Here are some points, one per row:
[12 -7 -67 -20 23 -4 1 35 5 0 7 16 -32 36 -24 31 -9 -34 9 28 23 24 6 5
 -13 51 61 3 -36 -14 9 -13]
[-25 29 10 -38 43 6 13 -11 16 21 6 -36 8 -3 -11 42 -9 -10 32 -34 33 42 8 17
 -9 -42 -14 -30 -17 -4 -29 -14]
[-38 4 -33 27 47 16 5 2 26 2 10 17 2 2 27 -14 14 60 15 22 -26 9 19 3
 18 -8 -16 4 -9 8 -33 -3]
[-11 10 -21 -11 22 -29 -16 -32 17 49 -10 -4 -36 19 33 -3 -9 23 -1 13 -51 6 27 -28
 -18 -10 11 -4 -4 61 23 16]
[5 45 -4 -19 4 18 -16 -15 -13 -49 4 9 -43 8 36 -7 26 -22 16 -1 11 6 -11 -37
 20 -5 7 17 32 17 20 -43]
[14 -45 -2 -5 -20 8 29 34 -9 -38 3 -20 -11 -2 -1 1 -20 25 -6 -10 20 49 -14 36
 4 3 -4 47 12 -43 9 42]
[-33 29 -41 15 -7 23 10 10 9 25 0 -29 -7 18 -14 29 -37 43 -9 -15 -38 -24 28 41
 -22 -9 4 12 22 11 10 -7]
[-6 -60 -13 -13 11 -15 -16 10 20 -12 -38 18 -48 -5 18 0 23 8 -7 -47 5 -30 -2 -8
 6 10 -19 -7 43 -13 2 -46]
[-19 -4 -9 22 -55 -22 -15 3 16 -37 13 -4 -23 24 -2 -4 58 -23 2 -44 -16 27 32 -15
 -2 15 11 -14 3 -19 15 12]
[-1 -10 31 13 32 56 2 0 -15 -16 -40 -5 -40 17 -52 -13 0 -11 7 17 -9 -6 1 -7
 36 -12 9 23 -20 19 -4 4]
[29 -25 15 -1 15 -4 -22 -23 -41 12 -25 -23 12 -8 13 -12 8 33 -9 34 -4 -7 -6 -33
 4 -33 24 -32 -49 -9 29 11]
[30 -7 -31 13 -17 -17 -1 -31 -22 23 45 2 -5 -15 -42 1 43 -20 -24 17 28 1 -13 -9
 -1 33 -41 10 24 45 -47 -21]
[4 9 8 20 1 13 3 -24 10 8 -18 7 22 -59 24 -21 -11 13 -54 -41 7 41 2 -19
 -50 29 51 -5 -4 10 -13 -1]
[-16 -11 19 11 -14 -22 -27 -16 -32 -10 -33 -42 -1 -45 3 61 -16 -27 35 21 15 29 -19 19
 -4 -34 -9 39 15 35 0 -17]
[-53 0 -27 -20 18 3 7 -31 5 -65 2 -21 32 -3 -39 -36 4 -47 13 -2 -25 16 25 -28
 -24 -22 44 -5 7 7 -22 1]
[-16 -39 10 4 25 5 20 -12 29 -10 49 -16 -4 23 7 17 -4 -8 9 -26 -22 -37 -12 14
 37 35 -21 -27 24 14 30 35]
[36 -16 -8 -6 -35 8 -16 -39 12 -22 -1 -5 -45 20 4 -29 -24 23 32 -6 -14 -29 -5 31
 21 -11 -10 -11 -22 -27 -17 -14]
[20 6 -40 -14 -18 25 -8 -34 -6 5 -9 23 30 -20 2 -8 18 -46 -40 -33 -16 -18 -28 19
 12 -39 12 -3 -16 20 39 8]
[0 -6 21 -16 4 31 -36 33 -3 -2 4 9 -6 -42 47 20 -23 -27 11 -18 -12 45 21 -23
 -21 16 -14 -20 -27 -13 3 26]
[-4 11 17 -7 34 -34 27 22 -31 10 5 5 -1 10 -38 12 16 25 -64 -35 -2 22 33 -45
 47 -10 -2 18 -27 -13 10 -14]
[-13 17 -16 29 -30 -5 22 -1 8 17 -7 -70 -6 -20 9 -16 0 -13 18 6 -49 3 -52 3
 56 -6 19 32 -27 -19 -33 6]
[22 10 35 -48 -29 -25 69 16 22 -32 -37 0 2 -13 5 6 -33 -20 18 -13 -23 -38 15 -60
 -4 10 -16 -10 0 4 -48 33]
[-16 -33 22 26 -16 3 -38 53 41 1 0 10 -16 -25 -13 -32 14 7 3 -21 29 3 0 10
 -11 -48 10 22 2 15 6 -8]
[-4 28 21 18 19 -76 6 -29 5 -54 -5 14 -26 -26 -30 58 27 24 -3 -7 -12 -3 -29 33
 -32 -32 -12 0 -2 -36 7 18]
[26 -35 -12 2 53 1 -5 15 12 -12 -10 -44 -15 -52 24 21 9 -30 -19 -22 -14 -20 18 18
 -8 29 11 26 -23 13 -4 -51]
[25 23 -21 -11 8 27 20 48 -42 -2 -30 25 4 -18 38 7 10 10 -2 6 -14 15 4 12
 47 0 -25 29 25 15 -45 25]
[43 30 40 -1 -29 28 -17 20 28 25 27 3 6 -45 -46 20 -12 13 -4 -6 -42 -36 15 -26
 -13 -3 21 20 9 -18 26 -18]
[-23 -29 -5 16 -40 -10 -43 -4 -65 15 30 -15 13 31 -14 0 -29 24 45 -26 -7 -18 25 27
 -16 25 29 -2 -25 30 -25 -15]
[20 36 18 -2 1 -9 -8 35 14 -2 -5 34 13 20 8 7 41 -35 0 10 -32 14 -20 37
 -19 23 0 -28 -5 8 -42 -2]
[-30 -4 7 15 -8 -4 -23 -23 -3 -2 -40 -2 91 36 33 33 2 -10 -42 40 0 -29 8 -5
 3 42 21 56 19 -26 3 -32]
[35 11 -8 13 -13 15 57 -20 -42 24 -7 23 15 0 21 -11 37 3 64 -46 -38 1 33 2
 -7 -7 -11 12 12 -31 -6 -9]
[-6 2 9 -18 3 0 -11 -35 -14 -2 26 55 4 11 7 -28 -70 28 -13 -1 -6 34 11 22
 6 -30 -4 21 10 21 -11 -2]
[62 -17 -35 -3 38 -5 -24 17 7 13 -2 -26 14 -8 -32 -19 21 -1 -4 37 -3 8 -26 -2
 -13 -7 37 -27 54 -38 -22 30]
[6 -8 20 25 46 -6 13 -21 -18 5 -12 -3 3 1 -17 -10 -5 22 5 -28 7 12 -16 27
 -27 36 -5 -6 61 15 21 44]
[-14 -7 24 -9 -12 3 10 -17 -14 -1 5 3 -6 -18 -15 -14 1 30 -19 -27 38 12 -39 -9
 22 64 5 5 -25 -9 -15 12]
[-3 -21 -32 -1 29 -30 11 18 -23 16 13 -23 17 2 10 -38 -12 19 33 -15 39 -50 22 -33
 -18 -44 -1 38 9 -20 -7 -10]
[29 -3 28 -63 -4 2 -35 -3 -30 -37 31 1 -9 55 28 -5 -1 7 -43 -11 -19 0 15 3
 -7 -24 8 -5 13 1 -6 17]
[14 -6 7 36 16 -15 3 -6 -21 35 45 49 -5 20 29 57 10 -43 10 9 24 -21 19 -20
 -7 -40 5 -1 -24 -26 -8 25]
[8 19 0 9 4 1 -20 -2 14 11 39 -7 27 -19 -5 -18 -9 -30 -4 -4 -19 7 5 2
 33 15 -34 37 -15 -17 10 21]
[-1 17 9 -8 -28 -23 0 6 43 -35 -10 10 -23 13 -15 7 28 51 -9 43 22 -3 23 3
 0 25 -3 43 -37 26 33 28]
[17 -44 18 13 -7 8 11 -28 46 25 -60 10 14 60 -41 18 -3 -8 3 -8 -13 59 -26 -28
 -6 2 -32 -7 -9 -5 8 -10]
[17 23 3 -34 0 -10 -20 -8 13 8 -23 -13 35 26 22 -18 24 35 67 13 38 5 24 5
 0 -2 -8 3 -2 36 0 7]
[-38 63 -40 -37 -2 66 -19 -22 -14 9 3 6 -14 12 -5 40 18 31 4 -1 13 -27 -43 -3
 -1 0 -10 -8 -33 -24 -23 -1]
[3 -22 -41 20 -28 36 41 -2 -20 -61 -23 22 -17 -32 -26 -3 1 7 -14 29 1 -8 20 9
 -14 -18 -25 -40 -1 8 14 -21]
[4 21 42 14 4 21 38 -8 -19 -8 -6 -41 7 1 -12 -5 23 0 0 27 26 -12 47 38
 19 22 -15 -49 9 14 71 -7]
[31 48 6 68 34 4 -35 -9 25 -34 6 26 -3 19 1 -13 -63 -12 24 -26 37 -34 -21 -6
 16 14 1 2 10 -13 -3 -3]
[16 -25 -2 -22 -10 24 46 -8 44 10 69 10 37 -1 24 44 15 22 25 2 21 14 -14 -1
 18 -50 60 3 30 10 -2 -22]
[-32 2 26 -15 -10 -2 27 9 -3 32 -17 5 -17 -8 -14 -18 -2 -29 -33 -12 43 16 15 20
 7 6 -25 1 10 -1 14 -16]
[3 30 -49 38 -38 -14 -12 17 -7 20 -20 -49 7 36 24 11 -17 -21 -31 -8 48 -2 13 -23
 10 -17 6 -55 31 19 7 31]
[-31 -30 20 -8 -1 54 -40 13 -11 15 -12 9 13 -19 -14 -4 25 -11 10 15 11 -19 9 -24
 -33 10 -45 24 22 -26 -6 53]
[-14 -11 -34 -3 -11 -33 8 -4 16 4 -19 36 36 -39 -17 -9 -25 -23 6 24 26 -18 15 5
 28 11 15 -5 -14 -15 29 37]
[-14 31 -11 -19 -24 -29 -15 0 -20 2 27 18 15 -12 32 -40 -16 3 21 20 -4 25 -51 -39
 -21 14 -36 -21 15 -29 69 -35]
[-30 -10 35 -18 -12 13 22 -9 -29 13 -16 10 -39 4 -9 -18 0 -20 -17 26 2 -35 -54 7
 -46 19 43 5 22 12 4 3]
[-33 13 30 23 9 2 15 48 -2 0 3 -11 -7 53 -15 -13 2 -5 -16 16 -8 4 -20 17
 -32 -8 -21 16 -10 -25 -1 -32]
[30 8 11 23 -1 -11 22 -20 44 24 27 -9 -6 2 40 -51 25 -37 -20 22 29 -2 -4 24
 -40 0 14 18 -39 2 11 10]
[28 -6 -29 -50 -8 0 -21 9 24 -2 -7 -11 27 2 25 3 -33 -17 -12 6 -12 -5 -1 36
 -20 21 -46 -8 -42 13 1 -11]
[38 23 -12 42 -24 18 1 42 -5 -4 33 7 5 -6 -15 17 -39 20 1 18 -12 11 -7 -54
 -22 7 -23 -25 4 20 -7 -42]
[-26 -30 21 10 24 -29 16 52 -13 -8 -14 24 52 3 -10 -11 22 24 4 -22 2 -23 -64 15
 21 -15 7 -41 -30 45 7 9]
[-58 -41 8 2 11 -6 18 -4 6 1 39 -16 -27 -13 17 7 -5 19 -10 37 -10 -12 -3 -10
 13 -6 -42 -30 -5 -13 -12 12]
[-2 40 20 -24 -2 -24 -23 15 2 38 1 27 -12 9 -26 -18 -37 -17 7 23 -26 2 18 24
 56 -2 15 -9 25 5 -3 -5]
[-14 -24 34 -6 -23 -24 -11 -31 9 34 -12 3 -15 -18 2 -6 10 2 -17 37 1 6 22 13
 23 7 24 -51 24 -37 -46 -31]
There is one direction along which these points spread out most. Take the direction at right angles to it along which they spread out most. Go by this last direction. Where along it does each point below lie, from 0 to 99? 50 is the average, and the first point above lies past it. One standard deviation of the points above along it is 16.
[-32 2 26 -15 -10 -2 27 9 -3 32 -17 5 -17 -8 -14 -18 -2 -29 -33 -12 43 16 15 20
 7 6 -25 1 10 -1 14 -16] 54
[-14 -24 34 -6 -23 -24 -11 -31 9 34 -12 3 -15 -18 2 -6 10 2 -17 37 1 6 22 13
 23 7 24 -51 24 -37 -46 -31] 55
[16 -25 -2 -22 -10 24 46 -8 44 10 69 10 37 -1 24 44 15 22 25 2 21 14 -14 -1
 18 -50 60 3 30 10 -2 -22] 45
[-38 63 -40 -37 -2 66 -19 -22 -14 9 3 6 -14 12 -5 40 18 31 4 -1 13 -27 -43 -3
 -1 0 -10 -8 -33 -24 -23 -1] 32
[-16 -39 10 4 25 5 20 -12 29 -10 49 -16 -4 23 7 17 -4 -8 9 -26 -22 -37 -12 14
 37 35 -21 -27 24 14 30 35] 31
[-30 -4 7 15 -8 -4 -23 -23 -3 -2 -40 -2 91 36 33 33 2 -10 -42 40 0 -29 8 -5
 3 42 21 56 19 -26 3 -32] 77
[30 8 11 23 -1 -11 22 -20 44 24 27 -9 -6 2 40 -51 25 -37 -20 22 29 -2 -4 24
 -40 0 14 18 -39 2 11 10] 86
[28 -6 -29 -50 -8 0 -21 9 24 -2 -7 -11 27 2 25 3 -33 -17 -12 6 -12 -5 -1 36
 -20 21 -46 -8 -42 13 1 -11] 65
[-14 -7 24 -9 -12 3 10 -17 -14 -1 5 3 -6 -18 -15 -14 1 30 -19 -27 38 12 -39 -9
 22 64 5 5 -25 -9 -15 12] 51
[-23 -29 -5 16 -40 -10 -43 -4 -65 15 30 -15 13 31 -14 0 -29 24 45 -26 -7 -18 25 27
 -16 25 29 -2 -25 30 -25 -15] 33
[17 23 3 -34 0 -10 -20 -8 13 8 -23 -13 35 26 22 -18 24 35 67 13 38 5 24 5
 0 -2 -8 3 -2 36 0 7] 41
[-3 -21 -32 -1 29 -30 11 18 -23 16 13 -23 17 2 10 -38 -12 19 33 -15 39 -50 22 -33
 -18 -44 -1 38 9 -20 -7 -10] 36
[8 19 0 9 4 1 -20 -2 14 11 39 -7 27 -19 -5 -18 -9 -30 -4 -4 -19 7 5 2
 33 15 -34 37 -15 -17 10 21] 61
